Each row has a name. After each piece below comes the name of the row it's from, unless a question asks for something else. Each question is about the rows just above it.

[127 113 153 134 138 131 143 115 143 102  70  72 144] = Radu
[127 108 178 127 145 132 145 117 151 114 145 159 207] = pup
[136 145 127 108 132 178 143 126 151 114  78 159 207] = zeguz
Shift each entry of [145] by -1 times 1: => [144]
asked: [108 178 127 145 132 145 117 151] => pup
Shift each entry of [127] by -1 times 1: => [126]
Where do [127 108 178 127 145 132 145 117] appear? => pup
The row with [108 132 178] is => zeguz
Count of [127] in pup: => 2

[133 196 101 122 119 161 144 132] -> Lofa
[129 141 126 121 131 125 138 127] -> tedo
[127  89 127 170  88 114  88 135] -> nosal
[ 58 172  66 114 119 161  87 132] -> gizav
[154 138 138  74 139 115 125 106] -> tero
[140 140 140  85 140 146 168 121] -> Pas
[162 125 107  74 139 115 125 112] -> vofeb
[172 114  58  66 102 162 125 108] -> vabor
[ 93 116 204 180 155 145 135 151] -> Vobod
[139  73 149 135 141 105 153 123] -> bivu
[102 127 170 167 143 130 134 144] -> pazer
The row with [172 114  58  66] is => vabor
Times [172] occurs in gizav: => 1
asked: [162 125 108] => vabor
How many times does nosal hold [88]? => 2
Times [140] occurs in Pas: => 4
asked: [119 161  87 132] => gizav

[100 118 101 176 145  72 160 108 154 145 123 137 164 170 145  96 111 145
 128 166 114 120 138 165 172 122 176 166 156 154 111  93 159 141 100 145
  89 124  92 104  82 133 168 131 136  37  84 100] -> Guti
[108  52  97 169 111 184 207  80 139 168 143 169  89 194  96 160 120 166
 160 122 131  47  87 146 100 118 101 176 160  72 160 108 154 149 123 137
  68 107 151  96 144 134 146 117 140 131 161 175] -> Didar
[133 132 114 136 108 130 130 122 120 140 126 123 112 122 128 120 139 126
 134 105 127 132 126 135 107 132 124 106 130 127 129 132 113 115 132 113
 130 121 129 135 129 133 145 126 104 132 131 126] -> Tel
Move every entry of [149] by -1 step of 1. => [148]
asked: [131  47  87 146 100 118 101] => Didar
Shift each entry of [118 101] by +1 times 1: => [119 102]
asked: [126 134 105] => Tel
Times [145] occurs in Guti: => 5
Count of [146] in Didar: => 2
The row with [100 118 101 176 160  72 160 108 154 149 123] is => Didar

[161  74 103 177 102 103 183  61  77 110  78 173 111  93] : med
[133 128  95 166 167 167 166 166  71  93 206  95 188 154] : dak
[135 112 121 100 182  59  70 206 122  89 140 154 176  72] : roko
[165  95 153 191 110 188 147  94  81 163 195 124  91  70] : pur
[ 94 132  61 159 183 127 115  88 130 149 112 180 159  77] : Ruge
[119 207  89  72 109 198  91 109  72 187 100 131 183  98] : fom
[ 94 132 146 140 183 127 115  88 130 149 112 180 159  77] : tuvo
[195 162  85 105 105 148 188  99 149  98 176 119 132  98] : dof
[165  95 153 191 110 188 177 188  81 163 195 124  91  70] : podif
How many times does Ruge hold [149]? => 1
Times [95] occurs in dak: => 2
Shift each entry of [105 105 148] by +1 times 1: => [106 106 149]

[180 143 145 179] -> pak
[180 141 135 135] -> leku
[180 143 145 154] -> Miro
[162 175 180 171] -> Sut
[ 52  56  38 158] -> pateb
[71 97 84 99] -> kibu
The row with [180 143 145 179] is => pak
[180 143 145] with -1 step of 1 on every entry: => [179 142 144]
Shift each entry of [135] by +1 times 1: => [136]
Shift each entry of [162 175] by -1 times 1: => [161 174]
Shift each entry of [162 175 180] by -1 times 1: => [161 174 179]
Move every entry of [180 141 135] by -1 step of 1. => [179 140 134]
Move every entry of [143 145] by -1 step of 1. => [142 144]

[134 141 106 153 128] = mov
[160 133 211 108 176] = nibo
[ 78 120  27 137 139] = tak
[ 73 120  36 142  72] = dad
[141 106 134 132 142] = sala
[ 78 120  27 132  65] = mego
[148 133 183 119 160] = lezap
asked: [134 141 106] => mov
Move every entry of [106] by -1 step of 1. => [105]

[ 89  84 130 109  94 171 147 105 165 138 114 112 129 155 118 127  97 153
 137  63 154 112 190  45 132 136  99 129  92 150 182 142] : denif
[103 100 157 104 127  86 105  72 111  60 115 181 133 144 151  47 181 111
 133 129 193 174 165 127 131 159 145 169 138 171 171 142] : dite
[ 88 144 149 141 140 185 127 116  72 114 128 102 116 152 117 127 136 158
 100 136 121 118  85 166 153  99  78 111 146 106  79 215] : Lilu
[169  87  82  87 159 108 149 129 197 167 157  90 123 141 121 175 163 117
  81 120 179  69  94 161  75  75 125 111 119 135 157 155] : lud
[ 51  88  96 154 139 127 148 143 147 141 162 106  90 168 139 167  99 148
  79 154 166 136 145 112 116 107 141 102 184 155  93 131] : favi
[159  74  91 114 147 169 127 117  95 148  96 167 218 109  73  69 147 119
 102 126 138 125 134 103 108 119 142  56  78 182 141 154] : Vuriz
[169 135 104 145  96 192 150 131 160 125 121 186  84 147 119 154 134  79
 131  89 123 118 133 151 172  91 142  67 165  99  60  82] : Zup
[154 154 151 174 142 156 138 104  73 129  66 114 129 166 180 134 105 143
 160 102 100  86 122 114 145 147 121 154  97 169  62 150] : ked
[168 136 109 140 105 199 151 134 154 124 122 182  81 144 119 151 132  85
 131 100 143 117 142 152 164  93 160  71 165 106  54  81] : guz
[ 77  78 128 121  95 179 146 104 173 133 112 116 140 155 124 119  90 151
 136  61 152 120 203  44 146 130 112 131  90 144 182 135] : gel
[200 102 115 132 163  48 101  95 137 156 144 124 119  57  74 155  47 122
 156 103 155 141 115 129 149 112  73 100 127 201 152 198] : goz
[ 90 148 153 140 139 178 127 124  65 111 125  92 119 145 116 130 143 142
  86 129 119 126  86 169 146 105  67 125 159 108  87 213] : gab
asked: [140 105 199] => guz
The row with [143 142  86 129 119] is => gab
asked: [137  63 154 112 190  45 132 136  99 129  92] => denif
Shift each entry of [142] by +1 times 1: => [143]
asked: [111 119 135] => lud
Move every entry of [117  81 120] by +1 step of 1. => [118  82 121]

[119  87  91 112 133  72 133  40  70  85  66  82 115] : mutib
[146 111 108 170 190 146 200 128 143 171 153 160 153] : pes
[188 136 163 163 174 111 153 107 129 174 164 158 173] : bodo
[168 133 114 187 210 181 234 171 189 212 190 178 144] : vilup
[155 130 134 170 186 134 178 106 126 156 133 133 134] : lubi
[173 147 165 177 190 136 167 113 134 177 160 139 147] : lidi
[143 142 142 176 190 147 183  94 119 146 116  99 105] : Kifuf
[170 112  95 175 201 166 228 170 192 208 192 197 162] : lado
[178 133 146 176 188 141 189 135 152 187 177 168 164] : tago
[174 123 151 147 160  96 141  86 109 150 145 142 161] : Kuvaz
[165 135 129 192 207 177 218 156 179 206 184 168 139] : Pon
Which row holds [175 201 166 228]? => lado
[178 133 146 176 188 141 189 135 152 187 177] is in which row? => tago
[114 187 210 181] with +1 step of 1 on every entry: => [115 188 211 182]

[119 122 124 123 133 128 114 131 155 128 132] : legul
[129 147 121 149 101 129 125  68 130 137 140] : niri
[120 126 116 124 143 117 126 116 133 118 127] : Lavit
[ 82 144 135 171 148 179  89 144 135 149 124] : vate
[129 125 122  99 120 124 148 126 129 152 115] : ril
[129 147 121 149 101 129 125  68 130 137  50] : puz
[134 129 138 118 116 127 136 130 128 133 131] : let
[133 133 129 119 132 125 127 133 133 127 132] : mesez
[132 133 147 134 139 128 136 133 112 140 134] : sifek
[134 129 138 118 116 127 128 133 119 134 126] : Rugod
[136 108 132 101 137 122 151 155 132 134 136] : fote
[132 131 125 110 134 123 123 127 134 129 136] : Vezo
[118 116 127 136] with -1 step of 1 on every entry: => [117 115 126 135]
Shift each entry of [ 82 144 135 171] by -1 times 1: => [ 81 143 134 170]
[136 133 112 140] with +1 step of 1 on every entry: => [137 134 113 141]

[169 177 189 105  90 100 121] = zalot
[ 89  77  87 159 190 179 160] = lofe
[124 114  82 166 199 199 187] = Sevu
[140 127 110 143 173 171 161] = Zagi
[ 92 106 119 123 139 154 190] = Dosud
[165 152 155  78  97 105 109] = bona
[139 141 119 146 119 189 181] = nisum
[179 190 192  85  43  35  68] = bak
[ 92  82  92 170 153 149 139] = riziv
[ 79  77  87 159 190 179 160] = gige
Times [189] occurs in nisum: => 1
Move every entry of [85] by +1 step of 1. => [86]
Move every entry of [189] by +1 step of 1. => [190]

[ 89 175  51 114  98 122 119  77 175 113 162 109 159 144 145 143 153 136
 169 125  97 167  76 113  99 137 124 152 115]  Pekap
[184  73 194 133 147 132 150 167  91 131 102 157  85 115 116 106 111 116
  95 143 147  81 174 151 167 102 118 102 139]  didan
[108  94 159 119 180 141 110 182 102 172  94 129 106 122 106  94 123 127
  48 161 149 135 179 154 122 123 173 117 114]  Kefod
[ 79 165 101 119 143 109 142  91 187 107 142 113 137 120 111 196 119 151
 103 113 108 168  93 147  68 163 158 158 119]  zizar
[104 109 173 123 183 132 118 182 104 168 108 123  92 119  83 111 104 128
  58 145 149 126 184 151 136 144 172 116 127]  mit
[131 102 157  85 115 117 123 187  88 149  79 147 122 107 141  97 128 124
  60 139 160 106 172 144 120 109 154 104 120]  Nit
[127 135  63  92 108 128 150  57 185  98 161 136 110 140 130 146 148 133
 152 157  83 146  76 150 115 103  84 140 115]  mamok
[159 119] with +1 step of 1 on every entry: => [160 120]
Move every entry of [157  83] by -1 step of 1. => [156  82]
Move every entry of [113  99 137] by -1 step of 1. => [112  98 136]
[131 102 157  85 115 116] is in which row? => didan
[167  91] with -1 step of 1 on every entry: => [166  90]

[124 123 111 126 115  93 156 105 129 119 139 121] : Zipa
[175 135 126 163 113 132 133 120 123  68 145 139] : Kivib
[157 121 146 146 132 157 126 136 102 158 140 140] : demaf
[142 120 128 140 123 120 143 119 113 144 151 132] : Zed
[147 132 135  74 122  42 173  93 149 178 129  95] : geg
[136 115 129 166 127 142 132 129  98 148 175 146] : nabog
[133 124 124 127 125 105 141 117 128 139 146 125] : tagu
[125 133 143 126 144 150  98 151 134 139 125 133] : futer
[ 37 155  87  71 131  65 105 126 214  46  85  96] : vusor
Move every entry of [157 126 136] by -1 step of 1. => [156 125 135]
[149 178] with -1 step of 1 on every entry: => [148 177]
Shift each entry of [135  74 122  42] by -1 times 1: => [134  73 121  41]
The row with [147 132 135] is => geg
Where do [146 132] appear? => demaf

[121  95 140 176 130 169 154 103 140  80 156 125 102 106 115 138 108  80
 151 141 123 150 175 102 193 176  92  66 122  79 100 154 153 140 124 101
 103 160] = vozed
[115 108 158 118 117 154 190  80 156  99 115 157  86 118 108 102 138  85
 119 154 114 136 147 123 164  97 104  70 113 111 175 152 154 173 141 127
 161 139] = badad
[126 120 157 109 142 147 132 158  75 121 177 145 114 143 112 160 142 134
 118 162 182 128 163 116  98 146 140  79 129 114 124 105 151 106 142 179
 127  87] = tema
[132 162 132 133  83  66 129 192 168 117  83 132 168  84 135 112 128 145
 119  87 128 137 129 185  88 153 168 133  96 147 158 108 106 111 109 108
 119 130] = resis
[113 112 168  91 123 149 189  96 132 109 125 169  70 131 105 113 151 127
 106 165 135 128 148 125 130 114 119  62 116 120 175 135 157 162 152 157
 172 115] = soz
[126 120 108 131 124 106 103 126 129 132 126 126 145 127 150 139 119 142
 125  87 106 118 111 121 106 138 141 164 139 141 107 139 102 108 122 107
 121 151] = tesi
[180 145  85 132 107  84 102 182 172 133 111  72 162 116 131  81 124 141
 143 159 129 131  87 170 142 125 133 139 100 154 140  82 136 111 122 112
 135  74] = gura
[170 136 105 139 136 123  70 110 111 164 114 103 120 167 138 123 126 160
 115  92 115 121  87 114 118 129 125 229 146 150 125 158 101 126 109 134
 115 137] = gemu
[ 97  85  87 101 148 121 103 126 109 130 118 127 115 149 159 152 121 128
 126 117  84 101  90  87 115 123 124 140 157 139  78 138 116 103 153 110
 148 144] = Viru
[150 153 130 136 146 159 162 107 162 184 129 132 163 139 151  98 125 164
 167 115 182 108 154 152 125 168 134 179 177 151 133 125 104 152 112 125
 133 126] = serup
Times [126] occurs in tesi: => 4
Count of [176] in vozed: => 2
Move every entry of [179] by -1 step of 1. => [178]
Move every entry of [108 131] by +1 step of 1. => [109 132]
asked: [177 145] => tema

[116 106  88 110 162 154 112 110 116] : vama
[153 120 159 104 159 142  93 137 144] : Nek
[140 125 141 124 175 135 127 166 130] : beviv
[161  48 120 126 101 186 122 155 115] : Raras
[136 108  99 121 110 156 119 111 120] : Giki
[143 167  50  90 103 148 151 178  86] : madin
[153 101  88  75  77 157  95 118  84] : sem
[153  95  41 125  57 195 161 186 134] : fone
[158 124 133 118 121 151 114 153 119] : vobad
[139 120 101 126 120 186 119 131 129] : seg
[153 101  88  75  77 157  95 143  84] : fani
[133 120 139 109 140 132 114 130 148] : Kogip
Shift each entry of [88] by +1 times 1: => [89]
Which row holds [101 126 120 186]? => seg
Shift each entry of [77] by +1 times 1: => [78]

[ 50 134  91 138 177 176  74  62  83 153 104 166 154] = lata
[ 93 131 145 146 129 146  90  80  71 138 150 146 168] = ret
[ 73 112  73 175  73 101  73 101 111 161  65 112  95] = zar
[199 118 142 119  96 115 158 173  72 106 158  94 122] = Fefof
[110 131 145 122 146 120 145 118 121 146 116 118 136] = rumif
[154  94 117 166 108 141 141 133 114 111 162  94 150] = Bavim
[130  99  67 122 128 150  81 102 103 186 180 127 203] = bug
[211  71  92 142  92 143 118 128  79 103 184 110 133] = manom
[103 175 147 141 167 111 121 145 118 120 102 124 114] = muka
asked: [110 131 145 122 146 120 145 118 121 146 116 118 136] => rumif
Which row holds [120 145 118 121 146]? => rumif
[145 118 121] is in which row? => rumif
asked: [111 162  94] => Bavim
Shift each entry of [110 131 145 122] by -1 times 1: => [109 130 144 121]
Times [73] occurs in zar: => 4

[136 129 136 132 157 131 135 130 135 132 131 139 142 133 137 136 132] = budar
[135 137 134 133 137 135 151 131 130 139 131 151 133 130 133 174 131] = mito
[130 141 152 132 148 139 151 131 140 138 142 133 141 133 132 134 140] = zor
[134 129 144 131 144 139 139 128 131 134 132 131 138 147 136 141 134] = Muveb
[129 129 136 132 157 131 135 130 135 132 131 139 139 132 131 135 137] = midok
[131 130 130 150 219 143 129 142 140 146 138 132 137 132 131 143 130] = demis
[152 183 133 136 134 134 133 145 135 146 134 138 138 140 133 130 134] = rero
[134 137 137 133 135 130 131 153 135 131 135 142 136 135 146 154 139] = Nomel
[134 139 131 138 175 146 145 134 129 132 136 131 133 143 134 144 133] = toti
asked: [134 137 137 133 135] => Nomel
How many times does midok hold [129]? => 2
Count of [131] in mito: => 3
Where do [130 141 152 132 148 139 151 131 140 138 142 133 141 133 132 134 140] appear? => zor

[125 111 142 163 107 151 165 120 126 158 139 127 133 135 130  91 143 114
  95 176 121 130 137 119 127 132 140 125 108 136 137  66 118 119 131 148
 135 120 145 126 112 131 132 124 139 114 136 119 139 146 106 134  94 121
  97 112 135 141 137 131 131  96 156] -> Tiso
[121 151 177  96 130 176 128  81 137  96 131 120 131 161 124 144 116 158
 126  90 136 131 132 153 129 139  99 132 134 130 125 160 133 133 140 110
 137 137 167 130 109 143 135 116 121 110 136  98 127 140 102 129  64 166
 143 126 121 138 130 137 123 137  98] -> pusod
[120 145 126 112 131 132 123 139 114 136 119 139 133 135 130  91 143 114
  95 176 121 130 137 119 127 132 140 125 108 136 137  66 118 119 131 148
 135 120 145 126 112 131 132 124 139 114 136 119 139 146 106 134  94 121
  97 112 135 141 137 131 131 118 103] -> niz
[125 111 142 163 107 151 165 120 126 158 139 127 133 135 130  91 121 114
  95 176 121 134 137  94 127 132 131 125 108 136 137  45 118 119 131 148
 135 120 145 126 112 131 132 124 139 114 136 119 139 146 106 134  94 121
  97 112 135 141 137 131 131  96 156] -> rotef
asked: [125 111 142 163 107 151 165 120 126 158 139 127 133 135 130  91 143 114
  95 176 121 130 137 119 127 132 140 125 108 136 137  66 118 119 131 148
 135 120 145 126 112 131 132 124 139 114 136 119 139 146 106 134  94 121
  97 112 135 141 137 131 131  96 156] => Tiso
Which row holds [126 112 131 132 123 139 114 136 119 139 133 135]? => niz
asked: [125 111 142 163 107 151 165 120 126 158 139 127 133 135 130  91 121 114
  95 176 121 134 137  94 127 132 131 125 108 136 137  45 118 119 131 148
 135 120 145 126 112 131 132 124 139 114 136 119 139 146 106 134  94 121
  97 112 135 141 137 131 131  96 156] => rotef
asked: [120 145 126 112 131 132 123 139 114 136 119 139 133 135 130  91 143 114
  95 176 121 130 137 119 127 132 140 125 108 136 137  66 118 119 131 148
 135 120 145 126 112 131 132 124 139 114 136 119 139 146 106 134  94 121
  97 112 135 141 137 131 131 118 103] => niz

[ 31 176 117  31 129 201 215  56 147  25 111 162 194 116 202  69 215 154
 218 156 193  33  78  54  71 186 179 151 169 217 177] = pumib
[ 31 176 117  31 129 201 215  56 147  25 111 162 194 116 202  69 215 154
 218 156 193  33  77  54  71 186 179 157 186  86 194] = zubif
[229 163  44  43 112 146  56 145 174 228 228  76  99  33 148  95  73  74
 160 224  28 107 167 181  50 203  68 191 158 195 122] = Vop
[222  61 191 101 163  30 207  88  60  78  68  54 199  92  76  45 113 186
  61 221  29  33 161 180  43 207 149 192  75 204  71] = ponok
[ 27 224 159 183 123 218 219  55 116 171 205  61 125  76 116 224 208 160
 185 188 168 225  90  32 136 195  38  53 137 225 195] = Kagu
[215] with +1 step of 1 on every entry: => [216]
How many times does ponok hold [76]? => 1
asked: [ 31 176 117  31 129 201 215  56 147  25 111 162 194 116 202  69 215 154
 218 156 193  33  77  54  71 186 179 157 186  86 194] => zubif
Times [195] occurs in Vop: => 1
asked: [107 167 181  50 203] => Vop

[134 119 141 106 165 118 130 123 196 149 125 131 128 132  94 102 146 164
  90 161 167 130 169 124 124 104 114 153 105 139 144 137 131 125] = nalil
[ 89 113 130 119 132 123 132 139  75  97 146 140 142 128  79 128 118 125
 143 148 162 151 149 127 117 155 150 108  95  89 134 114 125 109] = tet
[164  90 161 167 130 130 133 116 122 114 153 137 118 128 117 123 133 149
 133 125  99 140 145 128 131 139 125 149 133 163 134 139 106 113] = Nidip
[168  91 144 132 135 122 116 130 133 120 159 108 103 131 131 116 152 120
 164 153  84 117 100 124 118 152 130 129 132 136 123 122 129 105] = zotu
[136 119 128 114 116 124  94 144 151 124 109 109 140 153 133 139 103 128
 135 105 118 145 109 118 118  93 117  91 153 194 117 118 132 145] = gam
How many times does gam hold [118]? => 4
How many times does Nidip hold [134]? => 1
asked: [164  90 161 167 130 169 124 124 104 114 153] => nalil
Count of [140] in Nidip: => 1
Move every entry of [124  94 144] by +1 step of 1. => [125  95 145]
[122 116 130 133] is in which row? => zotu

[ 87  41 131  97] = Vuzo
[ 79 159 145 173] = rodu
[144 120  75  86] = zarel
[198 120  75 177] = sisu
[124 124  85 197] = fofo
Shift each entry of [ 41 131] by -1 times 1: => [ 40 130]
Shift each entry of [ 41 131] by +1 times 1: => [ 42 132]
How many times does fofo hold [197]? => 1

[137 120 143 206  97] = Rimid
[134 138 162 237  62] = misaf
[114 167  57 114  57] = fopu
[126 178  59 135 126] = Gegi
[ 19 149 136 151  80] = Gagog
[131 134 177 204  80] = sova
[149 162 237 138 115] = Ginez
Count of [114] in fopu: => 2
Times [126] occurs in Gegi: => 2
Move every entry of [131] by -1 step of 1. => [130]
The row with [138 162 237] is => misaf

